A single turn carries every row of the set below to another of its rows. Some are shown first; where does it send the rows asked next?
kimor: [ 10   6   4   1  -7   8   1 -13   2  -1  11 -14  -6   8   5  -7   3 -28
  16   6   5   6  12   1   2  -1  13  -8  16  -6  -4  -4  27 -11   1 -19
  -8   2  -4  11 -14   6  20   9   6  -9   1 -13 -18  19  -5   3   2 -14
 -22 -14   5   2  16  -5 -15  17  -6]
lozak: [-26  11   9  -6  -5  -6 -16 -13  -7  -9   0  13  16   3 -17   0  -7  -9
   6   3   0 -18  12   6   0  -1   1   4   8  18   4   5  13  -9  -1  -8
  -1  -6   4   6  -1  10   3  -6   3 -13  23  13 -15   4  10 -10 -11 -19
 -26  -3   0 -23   6  -3   1  -3  -3]
dubil: [  1  -9  15  14 -21 -13  -6  -8  -8   3  -1  -1  17   6   3 -19   2 -12
  -2  10  -4   8 -15  -4   7 -12   0  15  -1   9   9   1  -3   4  -1   9
   6 -12  -2  25  -5   8   9  -1   8  -1  12  -3   2  10  -7   4  11 -39
 -14 -17   0   9   0   5 -11  17   2]
vazo: [ -1 -31  14   7  13   3  -6  -7   2  -4   0 -12  17   9   5 -13  -2 -10
  -3  11  -1   8  -3  11  15 -11  23  12  10   9   6  14  -4   8  -9  -8
  -4  -2   2  13   0  -2   5  -4  10 -16   9   2   9   9  -4  -3   4 -21
 -20   5  -9  18  13  -4  -7  12   6]
lofe: [  2 -17   7   7  20  15  -5   1  -1  -2  -5  -3   9  19   2 -24 -18 -10
   5  24   4  12  -5  16  11  -5  21  18  14   7   1   8  -5 -17   0 -10
  -1  -6  -3   7 -13  -4   0  -9   0 -10   7   4  13  12 -20  -7   9  -6
 -12   5 -14   4  15 -10   5  14   6]
bovus: [  2   4   9   4 -14   4  -2  -2   3  -1   2  15   0   0   4 -25   0  -8
  12  19  -6   5  -7   4   7  -6 -11  18  -4   7   0   3   1  -5   5  12
  19 -24 -12  28 -13  12   6   1   2  -3   7   0   5  16 -15   0  11 -32
 -10 -14 -16   0   1   7   4  14  17]
nisa: [ 13  12   3  11  -3  18  10  -3  12   4   5   3   0   9   6 -19  -4 -18
  15  14   1   5   4  12  -7  -3   5  -8   9  -2  -1  -7  27 -24  -1 -15
  -6 -16   2  13 -16   1  16   4  -3   2  -5   2 -10  30 -10   9  -6 -13
  -8  -2  -2  -6  12  -5 -12   5   1]
putuk: [-26  13   4  -4  -6  -1 -19 -15  -9 -14  -2  11  15  -1 -18   3  -9 -13
   5   6   5 -19  14   7  -1  -8   4   8   6  20   2   6   5  -2   6  -7
   3  -4   6   5 -10  15   4  -9   4 -16  22   6 -14  -1   5  -8 -13 -10
 -25  -4  -4 -20   8   0   2   4  -3]
muki: [-23  13   4  -2  -5   0 -18 -10  -9 -13  -6  11  20   0 -14   1 -10 -13
   5   6   7 -16  14   9   1  -5   4   6   3  21   0   5   7  -8   3  -8
   1  -3   9   4 -10  12   3 -11   2 -15  23   7 -14  -1   8  -7 -12  -7
 -26  -4  -1 -21   8  -4  -2   2  -5]
gogo: [  7 -22  16   7   0  14 -10  -7   0 -23  -4   4  17  15   3 -20  -7  -1
   0  22   8  11  -8  16  16 -14  17  21  18   6   1   9 -12  -2  -6 -10
   6  -2  -7  14 -16  10   1 -12  -1 -14  16  11   9  11  -5 -13   1  -7
  -4   5  -7  11  15   0   0  18   2]
kek: [-29   9   8  -4  -1  -4 -17 -15  -8  -6   0  12  18   8 -21   1  -9  -9
   3   1   2 -17  12   9   1  -2   5   6  10  18   5   5  10 -10  -1  -9
  -3  -2   2   5  -3   8   3 -10   3 -12  25  11 -15   2   5 -13  -8 -13
 -25  -3   1 -21   6  -2   3  -1  -5]
rig: [  1   9   7  -6   0  21   4  -8  12  -4  15  -1 -10   2 -22 -21  -4  -9
   3  15   5  -4   3  20 -11 -11   6  10  25  -6  30  -7  10  -2  10   2
   2   7  -2  10  -8  11  19   1   5  -3   3   1   3   7 -27 -22  10 -16
  -1 -11 -18   0   7  -1   4   7  12]
geno: [ -3 -17   2   2  15   0  -6   8   0 -13  -5  -6  22   5  -1 -26  -9  -8
   4  12   6   4   5  12  11 -10  15  11  10  13  -4  16   0  -8  -4 -13
   6   0  -6  19  -7   1  -1 -11   4  -4  17  10  12   4  -5 -20  -2  -7
  -4  18 -10  24   0 -15   4   5   1]
kug: [ 14   1  -1  -8  -9  13   8 -22   7  -7  11  -1   4   8  -4 -14  -4  -9
  22  18   3   5   5   8  -2   4  12 -12  12  -7  10  -1  36 -26  -7 -16
  -3  -2  -6   5 -10  10   9   5  -1   4   1  -1 -10  26 -12  -5 -15 -14
  -7  -6   5   0  17 -11 -12   7 -11]
bet: [  4  -9  12  14 -26  -2  -4  -6   3 -20   1  15  16  -3   9 -22   1  -7
   6  19 -11   2 -10  -1  11 -10  -1  22   8   3  -3   3  -8  -4   2   7
  14 -16 -14  28 -15  15   3  -7   4  -8  13   5   7  23  -9  -2  -5 -19
  -5  -8  -5   2   5   5  -4  24   3]
nup: [  0  10   8  -9  -8   8   3  -9   7 -15  19 -20  -9 -10 -13  -3  -3 -15
  -2  17  12   3   0  13  -5 -14   6   2  21   0  23  -2  23  -1  10  -5
   2  18  -4  14  -3   5  15   6  15 -11  13 -12  -4   4 -10 -17  17 -19
 -12 -17  -7   1   6 -12 -11  10   5]
tuf: [  8  11   5  -4  -4   4   0  -8   5  -8   0  -3  -7   5   4 -20   2 -19
  18   4   2  -7  22  -3  -1  -3   9 -14  12  -3  -7   0  28 -16   1 -27
  -9 -11   1  18 -15  11  13   8   4   0  -1  10 -15  21  -4 -11 -10  -3
  -2   6   1  12   8 -15  -5   5  -6]
finan: [  7   7   6 -19 -12  10  11 -28  19  -9  18   2  -1   1 -23 -11   0 -11
   4  21   4  -1  -2  16  -4  -9   1  -1  23  -6  27   0  26  -9   3  -5
   8   4 -13   9  -3  13  13   9   5   4  10   1  -4   4 -24 -25   1 -11
  -6  -8  -4   1   2  -4  -5  12  -3]
lifa: [ -8  18   5  -6 -11   0  -1 -11   3 -14   9  -7  -7  -3 -23 -14  -8  -7
  -2   9   8  -8   8   8 -11 -19   3   0  16   0  22  -3  19 -10  12  -8
   1  10  -6  22 -11   9  10  -1  11   5  14   2  -7   8 -21 -32  10  -5
  13  -7  -5  13  -4 -14   3   6   1]
Sudev: [ -3   3   2   6 -19 -17 -11  -4 -12  -5   1   6  13   6  -4 -28  -2 -12
  12  10  -2  -2  -1 -12   2 -13  -7  13   4  10 -10   5  -2  -2   6  -3
  16 -19 -14  28 -15  18   4  -1   1   8  10   5   4  11 -10  -7  -2 -32
  -1   0  -5  18  -5   5   8  13  -1]

lifa goes to geno
bet goes to finan
Now these:
lofe goes to nisa
nup goes to vazo
lozak goes to putuk

A single turn carries every row of the set below to another of its rows. Some are shown first; where does it send the rows asked next?
gunu: [  0   5   9  12 -11  -8  -6   2  19  -3 -10  -6  -2 -13   6   7  10  14
   0  -5   2  12  -4 -13]
teb: [  7  -4 -11  -4  10   5   5   9  -4  15  14   2   5 -11  -4   4  19  -5
   8  11  -7  -2  10 -11]
Numoz: [ 10  -3  -2  16 -13   7  -4   8  -2  11   4   6 -12   4  -5  -5  -3  15
   8 -12   1   2  -9   6]
fatoz: [-10   6 -15 -10   7  -6   9  -2 -14  -3  15  -1   5  -5 -12  -5  -2  -9
   2  19 -10  -4   2  -7]
Gal: [  9  -6   4  15 -10  -7   1  -6   9  -7  -5   4  -7  11  12  -2 -17   1
 -14   1   1   2 -10   4]
Geb: [ 12   2  -5  -2 -11 -10 -14   0  -5  -7   6  -6   5  15 -11  -9 -12   8
   1  -7   1   8  -6   0]
Luru: [  7   4  -8  -3 -11  -8 -15   1   3 -13   3 -10  -1  12 -12 -11 -12  11
   4  -8   3   7  -8  -2]
Gufe: [-13   9   6  -4  -1  -4 -14 -11  12 -13   5 -12  12  -2  10  10 -10   1
  -8  -9  10  13   5  -5]
Laka: [ -8   1   2   3 -15   0 -16  -9  10  -5  -1  -7  10  -2  17   6  -6  10
  -8 -13   8  17   5  -3]
tutin: [-22  15   6   6 -13  -2  -6  -8   2  -7  -2  -4 -10  -8   1  -2  -7  20
   6  -9   6  15  -3  -1]
seri: [ -1   3  -6  -3   7   8   2  12   0  15  14   0   5 -10  -8   9  15   0
  16   3  -6  -7  13 -11]
Goga: [-14   9 -14  -9   7  -4   8  -4 -12  -1  13  -1   5  -4 -10  -6   2 -11
   3  21  -8  -5   5  -5]
Biki: [ -6  -6 -13  -3   6   8   9  -3  -7  15  14   1   4  -7  13   5  -2 -13
 -12  16  -6  -5  11   5]
Fom: [  6  -3 -14  -2   8   5   3  10  -6  17  14   3   7 -10  -5   3  16  -2
   8   9 -10  -6   9 -14]
vol: [ 13  -7  -1  16  -9  -8   1  -4   4  -6  -6   4  -6   8   8  -4 -11   2
 -13   4   0   1 -17   5]
Guf: [-10  -9 -11   6   8  13  10  -4   1   7   9   5   4  -9  18  11   1 -13
 -10  12   0  -8   7   2]
bome: [-17   8 -10 -15  14  -8   3  -7  -7 -10  12  -6   9  -1  -9   3  -5  -9
   2  15  -5   0   4  -7]
Muzur: [-22  18   8   6  -5   5  -7  -1   7  -1   5  -6  -6  -8  -4   7   1  15
  12 -13   9   5   5  -7]
tep: [ -8   5   8  14   2   2  -2  -5  22  -3  -7  -3  -4 -13  16  14  10   7
  -4  -3   8   4  -4 -11]
Vos: [ -4  -8 -15   1   5  10   9  -4  -8  12  14   6   7  -7  13   5  -5 -14
 -11  14  -7  -6   6   3]
bune: [  8  -4   1  14  -8   6  -5   5  10  15   1   6 -10   3  -4  -4  -1  16
   9 -14   0   7 -11   4]

Vos goes to fatoz
Biki goes to Goga
Luru goes to bune
Now these:
Guf goes to bome
gunu goes to Laka
Numoz goes to vol
Muzur goes to tep

